In the rows, 128 means zero.
runs of hidden systems
S, seq 1 (9 x 22)
[[167  90  86 138 149 154  77 128 108 163 120 129  94 119 153 172 121 151
  196 123 106 126]
 [143 151 119 103 107 178 185 168 102 130  59 122 163 121 117 129 133 123
   85 132 144 171]
 [ 91 155 124 132  96 114 149 122 123 107 186 118  52  92 122 133 158 109
  129  65 137 104]
 [119 152  95 159 144 106  96 133 124  91 130 127 169 141  90 166  88  93
  156 199 130  98]
 [112 122 122 118 146 162 103 100 105 108  72 134 131 112 146  94 102 172
  149  74  61 156]
 [136 125 133 143 109 101 156 158 110 130 121 123 176 157 127 183 196 143
  103  72 161 142]
 [ 96 175 120 139  92 139 141 176 153 123 167 129 102 168 120  74  74 139
  136 125 138  89]
 [117 114 181 159 157 131 109 107 100 164 107 128 115 127  97 170 125 115
  201 153 109 116]
 [179 140 118 117 119 137 130 129  73 107 112 131 160 138  88  59 144 146
  103 127 113 192]]
B, seq 2 (9 x 22)
[[122 160 186 154 147 126 150  86 141 181 121 107  74 107 114  84 102 130
  133 157 121 109]
 [158 107 162 128 140  87  91  74 106 120 148 152 129 100  79 116 180 102
  106 153 123 172]
 [167  71  84  77 107 145  81 156 137 111 173 166 127 139 154 109 145 134
  111 115 135 161]
 [140  97 110  98 133 168 160 174 158 166 106 115 127 135 191 183 119 126
  129 138 163 105]
 [121 185 136 130 144 127 203 105 133 136  96  74 110  90 140 106 108 114
   87 153 144 107]
 [107 159 127 159 134  74  86  60 153 107 144 143 107  81  97 135 136 110
   91 132 116 126]
 [121  78 110  96 147 117  62 121 145  73 136 168 188 149 136 116 117 122
  119 147 108 144]
 [135  87 121 107 141 143 143 151 145 148 105 115 163 165 207 134 129 181
  132  70 127 118]
 [121 176 170 155 111 124 195 153 156 181  95 108 144 153 126 121 121 143
   85 131 164 115]]
X, seq 3 (9 x 22)
[[ 98 185  95 146 101 150 172 167 106 112 132  98  92 112 111 164 108  99
  156 130 148  91]
 [100 188  99 175 142 123 108  93 104 103 101 112 106  91  93 152  90 122
  165 135  92 107]
 [105 137 112 153 131 118  89 109  88  74  92 148 174 124  92 153 142 144
  143  80  84 162]
 [111 127 103 138  92 133 116 178 109 100 147 144 153 176 132 134 138 168
  149  41 118 130]
 [110 155 144 170 105 146 149 180 120 168 128 119 117 181 121 137  97 159
  185 100 133  93]
 [120 169 182 173 124 128 141 112  77 154 119 120  99 134  62  97 120 132
  175 129 109 129]
 [160 130 130 151 105 112  83 116  74 124 159 157 104 120  55 125 171 121
  149 121 114 175]
 [161  99  80 107  95 175  89 185  91 120 145 161 114 145 109 142 132 124
  169 127 127 163]
 [138 133 104 115 113 195 168 175  83 149 101 101  89 116 144 155 121 131
  179 107 129 127]]
E, seq 4 (9 x 22)
[[178 141  73 114  87 136 134 178 163 147 154 140 122 140 141 110 128 134
   62 147 174 145]
 [ 83 105 164  85 134 167 154 136 163 140 129 129  77 100 150 146 103  81
  140 161 144  94]
 [158 137 116 120 178  95 161  76  87  91 117  70 153  96 132 120 144 101
  118 172 131 122]
 [129 149  89 134 119 116  84  85 178 126 116 157 107  85 145 113 121 154
   60  97 109 154]
 [ 78  81 142  90 130 119 118 152 168  87 136 160 183 155 152 174 136  95
  112 132 149 114]
 [131 131 120 128 162 108 158 119 136 124 151  73 136 165 183  72  95 160
  145 128 129  71]
 [130 162 174 178 135  95 138  94 165 195  89 130 131 121 113 146 138 149
   83 134 139 132]
 [107 104 189  89 116 118 120 122 127  92 156 169 151 146  87  63 144 104
   96 141 125 164]
 [191  66 103 117 145 114  82 127 138 161 185 128 106 147 166 125 140 139
  156 147 137 115]]
P, seq 5 (9 x 22)
[[145 186  86 172 133 140 167 144 134 169  89  79 117 128 153 140  85 159
  134 142 139  91]
 [ 58 179 188 152 116 125 143 102 133 120  84 147 124 101  77 139 121 113
  109 109 109 137]
 [118 111 122 141 137  65  85 101 100  60 186 135 158 146  96 130 161 111
  147 116 118 121]
 [163 112  82 142 125 142  78 165 149 152 121 148 159 180 160 115  90 185
  145 120 114 131]
 [111 114 192 113 118 178 188 167 107 168  80 121 136 152 137 130 137 146
  144  88 133 143]
 [148 165 146 150 106 103 162 127  87 132 184 101  79 119  72 102 161 101
  137 138 152 122]
 [137 125 102 146 121 134  47 122 151 144 143 177  94 111  90 150  94 105
  146 187 117 136]
 [128  70 123  74 155 174 113 122  90  92  80 142 161 112 148 140 130 121
  152 119  93 166]
 [168 149  65 126 106 132 175 155 101 123 135  87 116 118 163 135 164 154
  108  68 152 133]]
S, seq 6 (9 x 22)
[[121  91 197 155 143 103 106 120 109 149 125 147 170 180 111 137 148 156
  176 103 110 130]
 [181 120 142 132 106 140 130 169 108 164 142 138 150 193 112  60 129 174
  133 123 135 159]
 [153 104 161 126  90 165 122 170 132 204 154 160  65 138 111 137 145 126
  152 130 153 145]
 [165 120 130  91 121 165 150 156  85 129 148 121  97 116  91 108 129  73
  151 202 152 142]
 [169 137  67 116 124 152 102 103 101 125 136 126  54  57 121 136 136 112
  136 138 117 153]
 [115 131  71  96 120 149 121 143 125  77  99 140 148  84 127 191 138  85
   95 142 138 149]
 [ 82 150  76 110 138 134 153 118 127  64 129  93 116  99 177 142 112 128
  131  75 112  90]
 [ 89 178 115 184 149  93 144 109 137 113  85 101 170 129 133 187 115 140
  123 114 125  87]
 [ 65 161 171 150 129 109 132 112 135  90 105 136 172 156 109  82 105 159
  119  82  93 128]]
Z, seq 7 (9 x 22)
[[121 103 160 157 149  85 114 140 160 151 136 133 187 185 130 169 124 125
  144 170 151  90]
 [121 133 175 113 148 142 145 100 131 142 110 116 127 142 140  28  87 162
  123 132  99 133]
 [165 112 181 148 127  95 131 104 138 195 133 141 114 117 106 153 192 125
   92 132 158 153]
 [144 106 135  73 106 147 128 164 128 104 172 149 132 152 105  59 115  92
  113 186 148 146]
 [157  75 126 101 158 154 124 116 146 179 127 117  75  94 185 164 131 120
  152 147 136 112]
 [149 155 110  98 138 145 183 132 107 101  77  96 169 106 127 116 126 105
   73 171 146 152]
 [ 95 134 105 109 111 116 116 109 184 110 164 144  68  76 156 147 137 106
   81  97 140 113]
 [116 112 102 125 165  90 116 126 137  75 128 114 201 148 140 171 113  94
  133 183 140  92]
 [111 137 115 126 153 130 117  89 168 125 100 123 128 123 184  74  88 182
  102  89  91 120]]
P, seq 8 (9 x 22)
[[121 109 197 104 130 168 153 120  69 143  99 132 104 106  88 124 157 104
  164 123 113 166]
 [190 135  69 130 108 111 106 130  84 110 179 127  94 101  91 132 170 106
  124 140 145 154]
 [117 117  68 104 109 185  86 170 159 126 111 166 111 114 146 165  80 112
  137 154 126 130]
 [100 126 124  99 160 162 182 122  82  90  80  81 136  98 161 154 122 116
  161 103 112 115]
 [137 208  72 184 114  92 149 113 116 116 126  95 118 105 112 142 135 145
   99  97 136 116]
 [ 50 151 137 149 108 120  89 142 173  99 119 174 154 143 101 159  91 114
  122 126 119 111]
 [107  99 146 131 167 110 121 112  86  83 130 106 177 170 140 112 126 151
  189  99  93 107]
 [182 157 114 183 107 114 127 149 116 188 116 121 142 170 123 115 139 198
  122  89 132 146]
 [ 92 129 194 120  78 158 140 182 136 151 133 174 117 159  77 122 130 110
  130 123 144 148]]
Y, seq 9 (9 x 22)
[[115  83 153 108 177 105 163 106 101 100 138  80 152 142 182 137 149 125
  171 101 122  88]
 [182 185 101 181 113 108 136 128 136 177 110 115 138 144 115  91 118 181
   82 132 138 146]
 [ 59 109 200 103 105 153 116 140 169 137 126 186 108 123 104 137 121  99
  116 123 127 140]
 [160  88 132 107 168  93 138 113  83  90 177  88 157 153 134 108 152 109
  168 158 136 105]
 [195 145  82 153 114 152  95 130 147 196 100 141 101 120 142 111 108 181
  107 130 120 161]
 [ 76 106 180  73 110 166 166 149 135 114  97 153 132 106 119 161 148  78
  103 125 146 151]
 [156 138  93 124 147  86 146 106 101  89 198  74  99 123 143  96 141 112
  144 137 142  88]
 [146 151  88 166 131 135  73 115 167 172  79 157 127 107 124 163  90 150
  107 161 115 142]
 [ 63 104 171  69 134 154 159 124 124  69  96 139 164 118 145 114 133 109
  109  90 112 146]]
N, seq 10 (9 x 22)
[[119 123 155 119 127 106 142 156 132 102 123 142 208 169  91 143 132  85
  104 192 162 131]
 [139 108 124 115 145 137  99 101 137 138 153 122  88 133 169  54  98 173
  151  98  88 121]
 [162 110 156 137 130 116 147 148 135 179  97 134 168 142 118 194 172 116
  100 157 173 147]
 [112 143 133  80 106 162 150 138 125  98 158 130  91 122 132  32 103 124
  110 112 118 139]
 [155 100 127 150 153  90 104 107 144 163 155 118 110 112 133 200 155  99
  146 172 156  98]
 [138 144 114  84 133 172 143 131 116  93  75 133 162 121 125  60  89 131
   90 157 107 170]
 [113  92 137 124 139 100 117  96 161 146 157 127  84  95 176 181 174 128
  124  71 138 108]
 [137 163  95 119 122 126 160 165 127  87 117 111 197 161 115 106 100 111
   88 183 157 126]
 [100 123 147 141 147 124 100  80 171 161 133 129  67 105 164 109  97 157
  142  98  97  99]]
Z, seq 11 (9 x 22)
[[158 125 113 139 121 176 117 151  82 154  56 144 155 131 111 157 136 161
  152 101 102 180]
 [107 149 129 116  78 155 175 173  88 110 147 126  99 131 115 124 162 133
  134  49 136 146]
 [128 163  89 170 110 126 121 162 107 132 168 110  87 134  97 171 112 106
  189 148 146  86]
 [112 153 106 138 140 172  98 115  86 103  74 131 124 103  98 128  78 129
  180 139  77 143]
 [133 128 112 142 117 124 119 114  79 109 109 132 129 105 120 162 182 155
  133  37 102 168]
 [127 155  81 150  77 128 125 199 112 106 165 137 144 179 108 136 127 143
  142  92 146 123]
 [ 82 143 138 157 127 164 121 150 119 148 115 126  95 143 126 150  78 140
  212 112 104  87]
 [135 167 142 166 142 124 145  94  50 122  85 100 135 113  78 121 141 143
  163 108  95 151]
 [145 149 101 148  74 131  84 145 105 125 158 173  97 126  76 115 152 146
  120  79 116 175]]
B, seq 12 (9 x 22)
[[ 86 151 131 120 123  86 138  88 137  75 163 127 100  75 106 144 163  78
   85 111 138 122]
 [136 120  55 133 144 101  60 120 149  77 157 142 159 142 139 132  94 121
  136 161 118 105]
 [107  98 128 110 160 168 124 127 142 137  55 133 168 136 185 141  96 169
  139  96  94 131]
 [101 159 177 139 121 102 201 134 129 128 104 103 171 152 133 122 160 145
   83  74 151 124]
 [112 172 146 173 102  87 109 131 165 143 186 140 101 159  90  84 101 136
  121 138 137  94]
 [140  76 174 124 162 131  76 104 120 152 127 155 133 143 107 118 114 118
  181 180 103 136]
 [189  84 137  92 133 143 147 127  78 142 119 119 139 130 146  95 181 156
  117  92 124 183]
 [147 144 109 126  71 143 150 183 158 168 157 146  91 130 130 157 154 122
   86 111 179 137]
 [109 136 129 102 140 149 146 133 148 121 150 113  85 104 128 132  84  66
  146 210 151  84]]
Y, seq 13 (9 x 22)
[[182 166  89 179 100 118 136 146  89 169 142 106  93 135 116 132 157 174
  142  82 138 136]
 [ 84 156 146 134  85 173 125 176 127 129 110 170 115 125  65 157 100  92
  144 155 132 142]
 [111 108 132 115 155 127 128 105  59  76 155  97 105 116 117 125 139 109
  206 108  98 109]
 [184 164  60 178 114 125  98 139  91 140  98 128 144 129 102 156 138 166
  129 113 121 161]
 [ 62 140 132 106  82 184 136 180 132 104 105 164 115 126 116 150 110 117
  137  83 119 139]
 [113 138 123 152 146  98 160 129  73  94 163  75 129 140 121 160 147 111
  192 112 137  77]
 [145 192  89 191 115 136  94 126 110 149  96 135 124 132  85 108  85 169
  143 131  98 141]
 [ 65 106 178 114 110 154 116 144 106 101 103 172 139 131  97 162 151 118
  153  69 104 155]
 [154 131  96 137 119 106 145 164  68  93 180  95 146 173 118 113 149 136
  175 106 142 110]]
E, seq 14 (9 x 22)
[[140 163 186 154 102 156 168 139  98 189  86 130 105 130  85 102 137 152
  128 108 125 162]
 [144 117 149 118  94 128 112 139  77 116 174 155  91 117  57 122 179  91
  147 127 136 167]
 [179 110  58 110 119 175  86 160  98 130 140 138  97 121 122 133 103 119
  174 171 122 143]
 [124 126 102 107 128 193 160 147 100 138  59 111 114  92 162 181 125 133
  145  99 119 142]
 [ 97 181  96 133 109 119 178 133  92  67 134  96 116  96 112 149 154 108
  110  81 140 118]
 [ 85 175  81 167 122 107  79 116 142  87 150 140 107 114  98 153  86 113
  153 141 110  92]
 [ 92 116 131 143 162 135  92 112 114  97  69 139 190 145 127 153  93 145
  172 123  82 126]
 [129 131 131 156 122 108 137 132 101 120 119 116 164 170 143 111 154 194
  135  32 108 135]
 [116 162 146 178  75 115 127 182 146 166 160 152 121 184  90 136 129 147
  132 105 156 114]]
X, seq 15 (9 x 22)
[[129 116 122  89 157 180 132 110  98 101  68 118 141 112 151  75  90 153
  142 120  79 155]
 [128 132 138 140 112 102 164 128 125 145 117 117 133 114 142 185 200 139
   85  55 155 139]
 [ 97 175 104 135  94 124 129 172 165  99 165 138 135 161 103  95  75 109
  111 167 150  96]
 [105  95 155 140 177 125  91  78 129 146 121 121  96 109 148 153 112 131
  194 130  91  94]
 [175 136 132 130 140 112 147 118  79 114  88 115 201 149 107  97 159 154
   99 126 121 179]
 [113 121 127 114  72 137 107 156 170 145 170 174  76 126 135 121 149 139
   92  65 142 145]
 [123 110 140 125 142 136 146 173 122 137 143 109 144 166 124 160 102  90
  184 198 157  77]
 [156 157 121 134 155 140 138  73  98 142 103  91  80  88 135  62 107 158
  138 127  91 139]
 [136 123 138 137 110 109 111 121 130 135 104 167 156 108  88 191 187 107
   75 119 147 179]]
N, seq 16 (9 x 22)
[[120  77 154  91 163 116 138 111  75  70 149 105 164 149 142  99 151 121
  172 109 107 123]
 [203 145  58 166 111 127 107 150 129 183 126 123 116 138 148 142 135 182
  117 110 141 143]
 [ 61 145 181 103  97 177 165 166 156 138  97 156 115 120 108 139 104  93
  111 138 142 130]
 [130 120 138 126 164  83 144  85  79  83 182  78 113 117 123 104 154 105
  171 127 121  95]
 [186 150  65 158 119 131  72 124 134 153  95 156 143 117 107 140 111 152
  103 161 119 169]
 [ 57  91 172  76 118 174 138 148 152 107 102 164 130 122 152 146 124 114
  127  82 116 136]
 [153 135  99 141 144  86 170 134  89 102 174  63 142 151 151 130 154 134
  151 111 155  85]
 [141 194 103 174 108 145 101 127 161 175  93 146 102 112  99 112  75 152
  101 161 120 139]
 [ 61  88 215 100 143 125 130 103 121  99 117 155 144 119 108 145 153  92
  140 111 113 137]]

runs to name
seq 17 (2 x 22)
[[151 176  98 147 125  72 140  94 131 104 179  95 104 115 125  70 139 137
   85 117 139 115]
 [105 117 136 138 128 123  66 119 198 153 116 185 126 118 115 167  99 108
  108 175 130 130]]
	E
seq 18 (2 x 22)
[[ 65 116 178  82 132 153 143 102 111  79 102 147 117  79 110 133 145  83
  120 106 108 155]
 [156 132  57 142 133  74 126 133 112  85 180  94 151 139 147 157 162 126
  121 110 155 101]]
	X
seq 19 (2 x 22)
[[ 75 143 104 128 137 107 155 150 141  67 126 109 181 144 148 186 119  98
  124 128 149  80]
 [103 175 113 175 149 107 132 101 143 129 118  93 125 145 153  91  77 180
  146 100  97  82]]
	Y
seq 20 (2 x 22)
[[117  99  94  86 135 155  79 103  97  70 134 152 100  88 127 116 128 114
  155 102  84 156]
 [156 120  54 130 128 123 130 155 107 107 114 111 162 126 159 201 162 139
  123  92 145 133]]
	Y
seq 21 (2 x 22)
[[132 194  62 138 110 155 174 147 100 110  91  90 111  91 133 150 122 132
  110 101 135 131]
 [ 53 185 111 154 112 125 119 121 139  81 118 139 113  94  94 169 100  95
  132 120 118 103]]
	B
seq 22 (2 x 22)
[[125 145 177 111 115 149 158 157 134 139 121 135 154 171  95  51  91 122
  110 181 137 143]
 [141  90 168 123 141 104 111  83 130 163 180 128  54  91 133 134 175 111
  143 115 131 122]]
	X
seq 23 (2 x 22)
[[106 154 168 133 144 119 211 135  94 121 110  75 143 130 115 149 142  93
  143 145 156  97]
 [136 188  90 168 119  89  98  80 139 116 153 124  84  90  98  87 113 137
   99 129 111 128]]
	X
seq 24 (2 x 22)
[[146 160 126 165 145 158 124 104  99 175  49 117 111  92 108 152 106 150
  154 140  98 149]
 [106 146 131 120  96 127 127 127  92  76 117 159 141 100  74 144 176 108
   95  80 122 182]]
	P
seq 25 (2 x 22)
[[138 133 106  86 106 142 183 153 148 123 135 109 122 128 181  91 145 149
   65  82 157 136]
 [ 96 146 141 134 121 102 150 130 178 137 170 117  88 108 129 165 130  80
  108 163 173  76]]
	E
seq 26 (2 x 22)
[[113 159  95 106 129 170 154 142  66  68 123  97 111 111 110  99  92 103
  174 141 107 123]
 [130 152  78 172 141 120 100  95 105 128 101 114  98  77 129 196 141 140
  154  88 104 124]]
	E
seq 27 (2 x 22)
[[ 93 178  92 132 103 150 157 172 170 119 140 114 108 143 148 107  64 127
  121 136 142  79]
 [ 84 136 183 164 173 104 135  72 128 143  96 105 127 111 125 168 120 121
  164 134 110  88]]
	Y
seq 28 (2 x 22)
[[144 100 109  82 105 143  96 142 130  90 127 180 159 119 106 124 154 106
   72 134 134 191]
 [111  88  92  88 126 142 139 165 160 110 166 117 112 137 202 158 126 123
  138  97 151  85]]
	B
seq 29 (2 x 22)
[[ 44 134 162 119 115 155 138 158 124  85  90 152 172 155 118 137 102 128
  149  86 103 126]
 [119 147 134 174 133  82 147 122  97 120 168  85 123 161 132 122 149 161
  170  65 125  86]]
	X
seq 30 (2 x 22)
[[110 107  97 107 108 185  92 142 128 136 122 160  63  88 141 169 121 122
  162  90 107 146]
 [127 146  94 118 140 132 176 146  73  70 104  84 167 117 125 174 146  93
  140 135 143 119]]
	Y
seq 31 (2 x 22)
[[120 142 115 101 129  82 162 111 128  59 156 110 164 113 130 118 171  94
   60 123 155 130]
 [126 135  69 143 137 104  72 116 194 120 157 142 116 131 164 117  75 145
  110 149 122  90]]
	N
seq 32 (2 x 22)
[[146 174 143 150 115 109 152 153 110 122 134 120 179 182  76  66 109 131
  110 172 143 135]
 [124  99 154 141 112 139  70 115 132 167 155 174  62 124 113 115 130 148
  169  92  98 142]]
	S
